One turn moves each row of this set onto another row. After a few examples, where does it send each row asked below?
vedub: [-3.34  0.92  2.49 -1.25  1.43 -1.30  1.95  1.97 -1.06  1.20  0.89 -0.26
 -0.12 -3.63 -1.34 -2.89  0.71 -2.28  0.61 -3.93  2.57  0.76  1.66  2.03]
Ren: [-0.68 -3.63  1.39 -2.59  0.74 -2.94  1.71  2.21 -1.81 -1.67  1.90  2.52
 -0.74 -2.09 -0.85  0.30 -0.57  4.26 -5.09  1.38  2.73  0.47 -3.45  0.21]
vivu: [-0.80 -2.58 -1.15 -3.22  1.40 -1.24  0.83  0.09  1.74  0.55  4.35 -0.59
 -1.63  1.08  4.14  0.38 -5.49  0.92  2.27  0.54 -1.20 -2.56 -1.05 -3.62]
luged: [ 2.16 -1.04  1.57 -2.99  1.27 -1.45  2.81  1.74 -1.23 -1.77  2.52  4.95
  0.80 -1.25 -0.66 -2.94 -2.83  4.34 -0.83 -1.49  4.54 -0.89 -0.87 -2.30]
Zib: [-4.25 -1.38 -1.19 -3.56  2.04 -1.55  0.42 -1.49  0.14 -1.12  3.44 -2.16
 -3.58  2.69  2.18  0.76  0.57 -0.96  2.91 -0.18 -0.52 -0.94 -2.84 -2.06]
dig: [-1.29 -0.18  2.74 -0.92  0.58 -1.17  0.12 -0.47  1.04  0.24  1.45  1.55
  1.44 -2.54 -0.81 -3.27  2.89 -2.29 -1.73  0.13  4.05 -4.70  0.90  0.61]
Muk: [-1.80  0.43 -1.82 -3.53  3.52 -0.99 -0.39 -1.05 -0.19 -0.67  5.68 -1.86
 -3.49  2.39  0.72  0.48 -1.36 -1.67  3.86 -0.75 -0.56 -1.28 -0.96 -1.96]
Magim: [-0.66 -1.39 -1.76 -2.66  1.76 -1.46 -1.20 -0.82  1.08  1.27  4.93 -1.15
 -0.76 -0.24  2.99  0.96 -5.56  0.04  0.82  2.59 -1.65 -4.20 -0.29 -1.82]
renos: [-1.07 -0.21 -3.06 -3.97  4.12 -2.25 -1.72 -0.90 -0.89 -1.07  5.43 -1.55
 -3.29  1.60 -0.15  1.96 -3.65  1.75  0.63  1.70 -0.10 -2.04 -2.49 -0.79]
Sada: [-3.62  0.11 -1.99 -3.04  2.52 -1.81 -1.89 -2.21 -0.41 -0.30  4.43 -2.49
 -2.83  1.34  0.38  1.28  0.12 -1.85  1.63  1.56 -0.86 -2.61 -1.70 -0.39]
bekan: [ 0.28  0.79  2.78 -1.18  2.50 -0.24  1.02  1.95 -0.57  0.44  4.50  1.26
 -1.68 -1.28 -2.41 -2.22  1.70 -4.38  0.46 -2.68  1.83 -0.93  2.44 -0.61]
kon: [-1.07 -0.95  1.04 -2.55  2.52 -3.14  1.72  3.46 -1.29 -0.25  0.65  0.87
 -0.31 -3.79 -1.65 -0.98 -4.13  3.91 -3.27 -2.05  3.73  0.73 -1.06  2.55]
tufo: [-0.56 -0.88 -1.49 -2.71  1.33 -0.52 -0.15 -0.76  0.83  1.16  5.19 -0.51
 -1.25  0.33  3.29  0.01 -4.88 -1.03  2.91  1.03 -1.79 -3.06  0.44 -3.09]
saka: [-2.15 -1.84  3.69 -1.40  0.61 -0.62  2.89  2.12  0.27 -0.50  2.14  1.08
 -1.95 -0.51 -0.22 -2.53  3.93 -3.43  0.30 -2.86  2.08  0.21  0.19 -1.47]
Sodez: [-3.44  0.81  2.61 -1.11  1.42 -1.28  1.81  1.86 -1.13  1.16  0.85 -0.12
 -0.08 -3.63 -1.36 -2.70  0.80 -2.24  0.35 -3.78  2.37  0.96  1.72  2.20]
seve: [-2.27 -0.38  2.83 -0.71  0.85 -0.98  0.04  0.63 -0.50  0.62  2.60  0.21
 -0.79 -2.34 -1.72 -1.43  4.14 -4.41 -1.74 -0.29  1.66 -1.72  0.84  0.93]
midil: [-1.32 -0.99  1.28 -2.63  2.51 -3.27  1.74  3.36 -1.21 -0.15  0.60  1.07
 -0.22 -3.98 -1.68 -0.97 -3.87  3.87 -3.59 -1.96  3.71  0.70 -0.98  2.67]
zupe: [-2.78 -3.43 -1.08 -2.68  0.42 -1.94  0.06 -0.93  1.50  0.82  2.98 -1.42
 -1.13  0.18  4.64  0.83 -3.58  1.00  0.57  2.80 -1.46 -3.51 -2.28 -2.12]
lusel: [-2.75 -2.80 -0.64 -2.79  0.03 -1.11  1.17 -0.86  1.38  0.77  3.32 -0.84
 -1.20  0.81  4.92 -0.03 -3.02 -0.21  2.74  1.12 -1.69 -2.31 -1.49 -3.49]
bipef: [-3.25 -1.98 -2.24 -4.00  2.58 -2.87 -0.95 -1.42 -0.35 -1.35  3.41 -1.91
 -2.91  1.54  1.25  2.14 -1.64  2.16 -0.19  2.36  0.08 -1.92 -4.15 -0.71]
gok: [ 2.09  0.24  0.72 -2.17  1.40 -2.10  0.01  0.14 -1.96 -0.84  3.09  4.25
  1.98 -3.04 -2.21 -2.14 -2.48  3.40 -3.03  1.34  3.99 -3.03 -0.14  0.34]
gan: [ 1.91 -2.39  1.30 -3.20  2.51 -2.08  2.64  3.42 -1.79 -1.90  3.50  3.62
 -1.86 -1.13 -1.47 -0.41 -3.10  4.18 -2.88 -1.05  3.04  1.45 -1.84 -1.51]
Pusu: [-1.69 -1.88 -1.92 -4.54  3.53 -2.27  0.51 -0.23 -0.08 -1.84  4.37 -0.97
 -3.94  2.61  1.33  1.21 -3.42  2.60  1.78 -0.02  0.11 -0.35 -3.51 -2.55]
mudi: [ 1.80 -1.03  0.36 -2.40  2.57 -2.57 -0.12  2.21 -2.65 -0.96  4.27  2.70
 -0.52 -2.78 -3.24  0.29 -2.69  3.15 -4.92  1.52  2.52 -0.81 -0.95  0.89]
migiz: [ 1.68  1.13  2.88 -1.52  2.27 -0.21  0.83  0.79  0.90  0.00  3.27  2.75
  0.65 -1.27 -1.61 -4.05  0.23 -2.17  0.76 -2.63  4.13 -3.43  2.30 -1.17]
kuzun: [-1.18 -1.57  3.85 -1.76  0.41 -0.76  3.14  1.12  1.78 -0.70  0.71  2.18
  0.42 -0.65  0.64 -4.15  2.63 -1.22  0.35 -2.49  4.33 -2.25  0.13 -1.95]
fuzo: [-0.62 -2.35  1.65 -2.39 -0.36 -2.47  2.14  0.26 -1.07 -1.31  0.49  3.89
  1.80 -2.44  0.21 -1.97  0.03  4.38 -3.31  1.17  4.39 -1.99 -2.53 -0.53]
ruma: [-1.14 -1.04  1.31 -2.85  2.44 -3.29  1.66  3.58 -1.35 -0.22  0.72  1.06
 -0.28 -4.07 -1.66 -0.91 -3.94  3.75 -3.15 -1.95  3.71  0.83 -0.94  2.48]
Dobam: [-2.65 -1.78 -1.46 -2.22  0.22 -1.39 -1.11 -1.68  0.73  1.48  3.96 -1.41
 -0.43 -0.56  3.55  0.62 -3.15 -0.78  1.16  3.00 -2.01 -3.94 -0.77 -1.66]
Gire: [-3.34  1.00  2.54 -1.09  1.17 -1.49  1.87  1.94 -1.03  1.15  0.74  0.02
  0.03 -3.59 -1.22 -2.76  0.58 -2.18  0.53 -3.82  2.48  0.78  1.67  1.94]

vedub goes to ruma
Muk goes to Pusu
dig goes to gok
And these:
Dobam goes to Magim
mudi goes to bekan

